[[ -7 -12   6 -11  12]
 [ 31  -8  36  13   6]
 [ 11  17  -6   4  -9]
 [ 12  15  -4   3  -7]
 [  9  -2   9 -20   6]
 [-14  -6  -6 -10   8]
 [ 30  20   8   2 -11]]
->
[[ 12   6  -9  -7   6   8 -11]
 [-11  13   4   3 -20 -10   2]
 [  6  36  -6  -4   9  -6   8]
 [-12  -8  17  15  -2  -6  20]
 [ -7  31  11  12   9 -14  30]]

[[-1  1  0  7 -3  1  9]
 [-2  7 -5 -9 -8  2 -2]
 [ 1  8 -2  0 -8 -2 -3]
 [-6 36  6 -5  3  3 -5]]
->
[[ 9 -2 -3 -5]
 [ 1  2 -2  3]
 [-3 -8 -8  3]
 [ 7 -9  0 -5]
 [ 0 -5 -2  6]
 [ 1  7  8 36]
 [-1 -2  1 -6]]

[[ 19   6 -17 -33  -8  26 -17 -11]
 [-16  -8   2  -2 -13  -7  -9   7]]
->
[[-11   7]
 [-17  -9]
 [ 26  -7]
 [ -8 -13]
 [-33  -2]
 [-17   2]
 [  6  -8]
 [ 19 -16]]

[[-13 -20  12  18 -24 -15  20   4  23]
 [ 12  19  20   7  11  14   5  19   3]
 [ 31  31   1 -24  17  -2  14  -2  14]
 [ -4   1  -2   2   6  11 -14   4 -15]]
->
[[ 23   3  14 -15]
 [  4  19  -2   4]
 [ 20   5  14 -14]
 [-15  14  -2  11]
 [-24  11  17   6]
 [ 18   7 -24   2]
 [ 12  20   1  -2]
 [-20  19  31   1]
 [-13  12  31  -4]]

[[ -3   0  17  34  -8 -15  -7  -7]
 [  0  -7   7  13   5  19   4  -3]
 [ -2   6  -3  -8   5   5 -17  12]
 [  2   2  12   4  -6 -14  24   2]
 [ -3 -10   0   3  -2  29   6  11]
 [  4   5  -3 -14  22   3 -14   5]
 [  0   3 -15  -1   1  15  -2  -4]
 [ -3  -2   0 -24   7   4   0  15]
 [ -1   6 -21   6  -4  15  -6 -15]
 [  6  -2  11  -2   5 -19  22  -7]
 [ -1   3   8   2   8 -17   8  17]]
->
[[ -7  -3  12   2  11   5  -4  15 -15  -7  17]
 [ -7   4 -17  24   6 -14  -2   0  -6  22   8]
 [-15  19   5 -14  29   3  15   4  15 -19 -17]
 [ -8   5   5  -6  -2  22   1   7  -4   5   8]
 [ 34  13  -8   4   3 -14  -1 -24   6  -2   2]
 [ 17   7  -3  12   0  -3 -15   0 -21  11   8]
 [  0  -7   6   2 -10   5   3  -2   6  -2   3]
 [ -3   0  -2   2  -3   4   0  -3  -1   6  -1]]

[[  5   9  24  -4]
 [-11   8 -12  21]
 [-24   3 -11  12]
 [ 23   6 -16  -4]
 [ -5   0  -9  27]
 [ 18  13  31 -18]]
->
[[ -4  21  12  -4  27 -18]
 [ 24 -12 -11 -16  -9  31]
 [  9   8   3   6   0  13]
 [  5 -11 -24  23  -5  18]]

[[-14  27]
 [ 20 -16]]
->
[[ 27 -16]
 [-14  20]]
---
[[ -2  30  34 -23  21 -29   3]
 [ 23 -26 -15  26   8  28 -27]
 [ 20   0  12   6  22   4 -22]
 [-26  14   0 -13 -16 -12  25]
 [-23   4 -11   0 -18   3  19]]
->
[[ 23 -26 -15  26   8  28 -27]
 [ 20   0  12   6  22   4 -22]
 [-23   4 -11   0 -18   3  19]
 [-26  14   0 -13 -16 -12  25]
 [ -2  30  34 -23  21 -29   3]]

[[  9 -33 -27  -2  17 -11  22   0]
 [-15 -19   2 -15  31  -4   7  27]
 [ 33   9 -26  25   5 -22  -2  -8]
 [ 24   1 -14  22  26 -34  -6  10]
 [ -8 -28 -14 -12 -18  21  29 -13]]
->
[[  9 -33 -27  -2  17 -11  22   0]
 [ -8 -28 -14 -12 -18  21  29 -13]
 [-15 -19   2 -15  31  -4   7  27]
 [ 24   1 -14  22  26 -34  -6  10]
 [ 33   9 -26  25   5 -22  -2  -8]]

[[-28  24]
 [-22 -31]
 [-35  14]
 [ -7  37]
 [-37   2]]
->
[[-22 -31]
 [-37   2]
 [-35  14]
 [-28  24]
 [ -7  37]]

[[  5   5 -10 -13   8   2  -7  -7  -7  12 -10  -2]
 [ 19  25  25   6  12  11  15  21  12 -12   1  15]
 [  6  11  31  21   0  10  16  26  14 -26  19  10]]
->
[[  5   5 -10 -13   8   2  -7  -7  -7  12 -10  -2]
 [  6  11  31  21   0  10  16  26  14 -26  19  10]
 [ 19  25  25   6  12  11  15  21  12 -12   1  15]]

[[ -1  -2  -3  26]
 [ -3  -7   8  -7]
 [ -8   2  -2 -31]]
->
[[ -3  -7   8  -7]
 [ -1  -2  -3  26]
 [ -8   2  -2 -31]]

[[ -2 -10]
 [-25  28]
 [  2   9]
 [-17  -1]]
->
[[ -2 -10]
 [-17  -1]
 [  2   9]
 [-25  28]]

[[-18  15   4  10  15   4  10]
 [-18  26  18   3  26  -7  11]
 [ 10   3   0  19  32   9 -21]
 [ 22  -7  -1   8  16   4 -25]
 [-14  23  23 -12  14 -18  15]
 [  1  20  28 -16  21 -23   2]
 [  0 -12 -27  34   8  32 -14]
 [  8  10  12   5  29  -4 -14]
 [  0 -16 -32  36   3  35 -14]
 [-18   8   7 -16 -19 -12  25]
 [ 26  -5   8  -6  13  -9 -23]
 [ -8  -9 -26  31   3  30  -5]]
->
[[  0 -16 -32  36   3  35 -14]
 [  0 -12 -27  34   8  32 -14]
 [ -8  -9 -26  31   3  30  -5]
 [ 22  -7  -1   8  16   4 -25]
 [ 26  -5   8  -6  13  -9 -23]
 [ 10   3   0  19  32   9 -21]
 [-18   8   7 -16 -19 -12  25]
 [  8  10  12   5  29  -4 -14]
 [-18  15   4  10  15   4  10]
 [  1  20  28 -16  21 -23   2]
 [-14  23  23 -12  14 -18  15]
 [-18  26  18   3  26  -7  11]]
